The rows of Y fall into 3 groups, which share some directions, and each row is roughly a mix of its group's hidden directions.
Y:
[[  1  17  12 -12  -4  94  -6  20  20  30 -12]
 [ 16  -3 -25 -18  29  62  35  40 -48  10 -14]
 [ 40   2 -22   6  29  29   9  57 -47 -38 -25]
 [ 38  14  18   2 -48 -31  67   0  26 -24  15]
 [ 17 -15  11  20 -30 -22  59 -23  63  29   5]
 [ 26  35   4 -20  11  60  -6  49  46  24  -9]
 [ 26 -13 -15 -30  17  25  -7  40 -43 -65  28]
 [-31  34 -34  -9 -10  34 -39 -22  26  39 -50]
 [  1  -5   6 -42  43  44  16 -18   5 -21  68]
 [ -2  32 -39  -8 -30   5  31  59  15  48  29]
 [ 19 -57  30  -3   3 -22  40  22   3 -11  63]
 [-32 -32   8  11 -19 -17  -3 -90  13  12  -8]
 [-11 -17 -15  16   2 -63  21 -34 -64 -17  22]
 [-50 -21 -10 -31 -34   9  -1 -50  30  49  15]
 [ 16   7 -10 -40 -14  16  23  39 -35 -74  13]
 [  2   1   3  56 -35 -22 -26  30  12  13 -68]
 [ -9 -38 -28 -27  22 -27  30  59 -47 -19  -5]
 [-28 -10 -16  -8  45  26 -78   7 -36   7   4]
 [ 14  15  31 -14  21  58   8   4  50  21  55]
 [-11   5  -3  31  38  11 -39 -33  20  66 -35]
 [-18  14 -21  -4 -26  -6  54  -9  31 -75  -6]
 [ 27  18 -20 -10  29  10  24  75 -51 -10   9]
 [-35  -2   5 -18 -35  41 -16 -49  44  48   5]
 [ -7   3 -19 -50  31  13  35 -33 -47 -21  49]
 [ 33  31   3 -19  25  33   4  78  31   7  -7]
 [ -6   5 -11 -54  33  17  28  -8  -9   6  77]
 [ 33  -8 -11   2  32 -40   3  62 -39 -38 -26]
 [-40 -12 -16  22 -17 -31 -46  66  18  24 -12]
 [-22  31 -26  -3 -66  -9  42  -6  28 -41 -22]
 [ -7 -11 -18  28 -43 -10  -3  10 -39  10 -80]
 [ 23 -11 -20 -21  28 -48   3  75 -15 -22 -20]
 [  1  30   4  -4  21 -21 -85 -38 -28   9   4]
 [ 14  12   5 -28 -32  -4  47  37 -19 -69  22]
 [  1 -40  40  12   7   3 -34 -52 -15 -29 -55]
 [-10  -8 -17  15  -9 -81   8 -38 -32 -22  32]
 [ 22   9 -11 -29  30  17  17  91   0   2  -8]
 [-12 -13  17 -41  47  30  -7 -10  20 -12  73]
 [ 11 -29  11 -14  46   1 -71  -8 -24  27  39]
 [-15   3   8  36  -8 -20  22 -64 -55  -8  39]
 [ -3 -14   0 -40  -4  27 -31  42  55  26 -48]
 [ 32   8 -20 -16  28 -11   6  86 -29 -17 -12]
 [  1  37 -53   0 -38 -10  37  55   0  32  14]
 [  6   5  16 -33  45  42  15 -27  10 -25  66]
 [ -9   3   8 -24  -3  87   1   4  25  46 -19]
 [ 11   8  -2  50 -43 -25 -11   6  -3  -1 -77]
 [-11 -53  -3  20  38  20  33  52 -34 -33  12]
 [ 33  -3   1  14  32 -51   3  50 -41 -42 -20]
 [ 44  11  32  31  43 -30   6  39  13 -49 -20]
 [-36 -15  17 -28  37  28 -39   2  27 -24  61]
 [ 32  19   5 -10  33  10  11  91  -9 -12  -8]
 [-27  50 -25  -5   2  15 -51 -35  -2  17 -56]
 [ 42  -3  37  54  -6  -4  -2 -18  12   4 -69]
 [ 12  25   4  -5  29 -13 -87 -27 -31   3  15]
 [-19  10  39  24 -23  26 -15 -72  41  20   7]
 [  0  34 -18 -24  18   7  26  30  26  18  79]
 [  6   6 -29  38 -47 -32   6  31 -16  16 -65]
 [-31 -20 -16  20 -30 -19   3 -74 -42 -11  26]
 [  2 -49   2   4  60  26  13  42 -39 -30  17]
 [ 37  -9  36 -14  33  25  21 -71  -8 -32   4]
 [ -7 -12  -7  39 -38 -44 -28  28   1  19 -65]
 [-11 -45  22  43  63  -4  34  13 -35   5 -17]
 [-37  -1  -4 -49  25  24 -16   0  12 -15  76]
 [ 59  29   0  28  34  -7  -1  45 -29 -43 -17]
 [-26  16  -1  -9 -39  31 -23 -53 -23  62   9]
 [ -5  -6  22 -36  47  43   0 -15  18  -9  69]
 [ -4 -64  -3   8  35  23  35  50 -25 -26  20]
 [ 18   7  -1 -20  33  -6 -71  -8 -50 -34  27]
 [  3 -12 -49 -29   9  51  25  45 -50   2  -3]
 [  5   3  24 -19  43  37  -2   6  46  -3  71]
 [-10 -25  36 -40  41  15 -25 -42  19 -20  51]
 [-41 -43  -7  48   8 -10  44  33 -28 -38  -6]
 [-14  47 -13 -18 -67  -8  36 -12  37 -23 -21]
 [ -8   6 -14 -48  39  22  33  -3 -22   7  72]
 [-19   3 -38 -30 -36   7  27 -12  35 -71   8]
 [ -5 -36 -45 -30  19 -11  30  46 -58 -11  -8]
 [ 41  27  29  52 -30   1  -1   0  49  13 -44]
 [-46 -10  20 -16 -28 -39  -8 -42  48  38  24]
 [-13  58  -8  -9 -70 -18 -21 -22  28  20 -15]
 [ -3 -11  40 -18  49  21 -25 -19  41 -20  58]
 [ 20 -10  -9 -42  35  22 -26  20 -46 -59  25]
 [ 28  58  13 -32 -26 -15 -34 -47  28  30  -5]
 [ 12 -10  20 -13  14   8 -60   5 -20  78  13]
 [ 43  14  37  26  34 -22 -12  44  31 -41 -31]
 [-10  12 -15 -49  36   3  26  -3 -12   5  79]
 [ 33 -17  51  40   4  30 -18 -28  31 -18 -49]
 [-21  30  11  19 -36 -38 -13 -49  37  50 -19]
 [ 62  35  24  31  41   8  -1  37   1 -28 -27]
 [-19 -10   6  35 -12 -29  14 -68 -52 -15  28]
 [  9  32  37  23 -21  35 -39 -40  56  16  -9]
 [ 16  36  14  -6 -30  -2  61 -21  54  23 -31]
 [ 56   5  26  -1   9  36  43 -60  -3 -20 -16]
 [-20  12  -9   1  29  14 -52  25 -74 -22 -18]
 [-46 -18  -3 -37  23  11 -41  12  22 -26  62]
 [-30  39 -24  -4   8  17 -64 -29  -9  25 -48]
 [-14  11   5  47 -31 -29  11 -34  46  56 -22]
 [ 25 -11  32  43 -28  19 -19 -20  22 -13 -72]
 [-14  17 -40 -43 -65   9  -4 -13  42 -31  10]
 [-37 -50 -20  14 -43  -7  45  37  -6 -35  16]
 [-27 -60   7 -14  45   6 -27 -18 -46 -37 -11]
 [ 21 -17  -8 -34  23  32   7  46 -33 -60  30]
 [-11  28  37  28 -29 -21 -30 -61  40  14  23]
 [-25  11  25   8 -27   2 -11 -73  46  35  19]
 [ 29  26   7 -19  26  45   6  73  31  11 -12]
 [ -8  24   8  12 -26  29 -10 -75  46  27  20]
 [ -7 -32 -10  -8 -49  -9  45  38   0 -50  40]
 [-41  32 -33  -2   3  34 -48 -21  22  33 -47]
 [-16  -9   0  42  27  -1 -28 -32  21  73 -31]
 [  8  19   0  -4  37  -8 -84 -22 -42  -3   7]
 [ 17   8 -27  25 -49 -23  26   8 -32  21 -67]
 [ 21  11  21   0 -45 -31  70  14  10 -41  19]
 [ -8 -12  33 -26  46  30 -21 -11  38 -11  65]
 [-14 -19   2  25 -29   3  79  13  48  19 -16]
 [ 24  32  11 -36 -50 -10  54  17   5 -49  11]
 [ 50  12   3  15  44  -2  12  60 -29 -37 -25]
 [-31   0  -3  42 -19 -24 -52  57  33   7 -23]
 [-28  -9  24 -29  45  25 -31  -5  26 -15  67]
 [-36 -43   8  47  -2 -24   2 -20  20  66  -9]
 [-21   2 -30 -51  31   5  29  -4 -42  -4  61]
 [  2   8 -17 -50  34   8  38 -27 -28 -16  63]
 [-56 -29 -14 -23 -45 -13 -12 -51  25  26  20]
 [  3 -40 -11   1 -37 -35 -14 -29 -26 -24 -69]]

Here is one row of each group, with its name. Which group are the others in?
[-33 -23  13 -41  38  25 -30  -1  20 -14  65] | (126)
[-47 -18   7 -28 -35  26 -14 -35  50  47   3] | (82)
[ 19 -15 -11 -21  38  24 -21  35 -59 -53  16] | (117)

[-13 -36  -6  40  16  -4 -42 -21  18  74   0] | (117)
[-23 -22   0  23 -17 -45   1 -77 -38  -4  10] | (82)
[  5  40  -5  -9  16 -12 -83 -41 -22   4  -8] | (117)
[-46 -25 -10  -8  -8 -26 -52  54  33  24  20] | (126)
[ 15  47  36  24 -21  20 -40 -21  63   7   8] | (82)
[ -1 -16  28  -7  -4 -46 -44  29  60 -12 -39] | (82)
[ 34  19  47  15   9  30  -6 -12  75   3  25] | (126)
[-22 -16  -1  22 -12 -49  11 -70 -46  -3  21] | (82)
